-4.07,4.03,-3.72,6.46,-5.57,-0.02,1.61
The entry just right of -3.72? 6.46
The entry just right of -4.07 -> 4.03
The entry just right of 6.46? -5.57

-0.49,-1.54,2.92,-1.80,1.17,3.76
-0.57,-1.40,3.41,1.93,3.69,1.70
-0.09,0.84,0.67,-1.32,-1.38,4.15
-2.79,0.18,1.96,-5.17,-2.12,0.27
3.46,4.52,-0.38,1.27,-0.70,-0.97
5.05,1.63,0.78,0.36,0.53,0.33
1.38,3.32,1.99,-1.85,-0.90,3.54
2.44,-0.40,-1.73,5.64,1.70,-0.16
2.14,-2.31,1.61,1.51,4.26,2.58
2.72,-2.12,-4.09,4.72,4.04,-1.41
4.16,2.23,1.52,-1.01,-1.83,1.01
3.48,1.79,2.10,-1.48,-2.02,1.66
-3.60,-3.57,2.31,-0.82,1.99,2.36
-0.57,0.62,3.70,2.19,3.26,-2.32
3.40,0.71,2.34,3.77,3.80,3.40
Counting starts at 1.
Report the entry just left of 3.32.
1.38
Report the entry just left of 0.67.
0.84
Report the entry in row 3 and column 3.
0.67
Report the entry in the bottom-right corner.
3.40
The entry in row 2 and column 2: -1.40
The entry at row 1, column 3 is 2.92
The entry just left of 0.36 is 0.78
The entry directly above -3.60: 3.48
Report the entry in row 1 and column 2.
-1.54
Report the entry at row 2, column 1.
-0.57
The entry in the top-left corner: -0.49
The entry directly below 4.15 -> 0.27
Report the entry just left of 2.36.
1.99
Report the entry in the bottom-left corner.
3.40
The entry in the top-right corner -> 3.76
The entry directly below the largest entry -> 1.51
Report the entry just right of the smallest entry.
-2.12
Report the entry in row 3 and column 1.
-0.09
Report the entry directly below 1.79.
-3.57
The entry just left of 3.76: 1.17
The entry just left of the largest entry is -1.73
The top entry of the column that holds the smallest entry: -1.80
The largest entry -> 5.64
Report the entry just right of -4.09.
4.72
The entry directly above -2.02: -1.83
Report the entry directly above 0.53.
-0.70
The bottom entry of the column that holds the largest entry is 3.77
The entry directly below the smallest entry -> 1.27
Report the entry just right of 3.70.
2.19
The entry just right of -2.79: 0.18

data =
array([[46, 24, 56, 57, 70, 66, 24, 45],
       [69, 45, 38, 49, 71, 43, 16, 50],
       [59, 49, 59, 49, 53, 49, 48, 31],
       [66, 38, 46, 82, 63, 60, 28, 52],
       [59, 51, 51, 52, 68, 27, 54, 48],
       [21, 30, 95, 22, 46, 73, 55, 28],
       [63, 65, 52, 46, 25, 58, 27, 47],
       [70, 72, 59, 41, 42, 42, 80, 41],
       [64, 63, 51, 55, 47, 33, 65, 45],
       [66, 83, 63, 15, 26, 36, 62, 41],
       [21, 23, 87, 23, 59, 77, 51, 37],
       [49, 62, 64, 32, 47, 48, 58, 43]])
Rows and columns are numbered from 1.
Which number is the bottom-right entry? 43
Which number is the entry in row 3 and column 1? 59
The entry at row 3, column 2 is 49
Which number is the entry at row 1, column 2? 24
The entry at row 2, column 1 is 69
Which number is the entry at row 1, column 1? 46
The entry directly above 54 is 28
Which number is the entry in row 1 and column 3? 56
The entry just right of the smallest entry is 26
Which number is the entry directly below 73? 58
The entry in the bottom-left corner -> 49
The entry directly above the smallest entry is 55
The entry directly above the largest entry -> 51
The entry just right of 53 -> 49
Which number is the entry directly below the smallest entry? 23
Which number is the top-right entry? 45
Which number is the largest entry? 95
The entry in row 2 and column 3 -> 38

Read these off the table that follows. Rows and columns are numbered from 1.
1) What is the top-left entry?
2) What is the entry at row 3, column 2?
3) What is the entry just right of the centre entry?
4) What is the entry in row 1 and column 3?
5) What is the entry directly below the centre entry?
6) What is the top entry of the column that holds the largest entry?
7) What is the entry directly above -1.16?
8) What is the bottom-right entry?
-3.03,6.42,-3.77,1.71,3.20
3.03,2.18,-1.14,-3.76,-0.22
0.02,-1.25,2.81,-1.21,1.05
3.87,0.94,-0.07,-3.93,-1.15
2.87,2.31,-3.14,-2.66,-1.16
1) -3.03
2) -1.25
3) -1.21
4) -3.77
5) -0.07
6) 6.42
7) -1.15
8) -1.16

A = (622, 476, 236, 832, 299, 279, 563, 389, 742, 657)
Which number is the 1st entry from the left? 622
Which number is the third entry from the left? 236
The entry just right of 563: 389
The last entry: 657
The 2nd entry from the right -> 742

a =
0.071	0.006	0.049	-0.162	-0.261	-0.156
0.071	0.006	-0.013	-0.162	0.056	-0.075
0.071	0.006	-0.013	-0.162	0.056	-0.156
0.071	0.006	0.043	-0.162	0.056	-0.156
0.079	-0.262	-0.013	-0.162	0.056	-0.156
0.157	0.006	-0.013	-0.244	0.056	-0.156
The bottom-right entry? -0.156
The 4th entry in reading order -> -0.162
The first entry in reading order -> 0.071
The largest entry in the last row -> 0.157
The entry in the top-right corner? -0.156
The second-last entry, reading row by row: 0.056
The third smallest entry is -0.244
The entry just right of the smallest entry: -0.013
The bottom entry of the column that holds the smallest entry? 0.006
The 2nd entry on the diagonal from the top-right corner is 0.056
The smallest entry in the first row is -0.261
The second entry on the main diagonal is 0.006
The 3rd entry in reading order -> 0.049
The third entry on the diagonal from the top-right corner -> -0.162
The fourth-last entry, reading row by row? -0.013
The entry just left of -0.262 -> 0.079
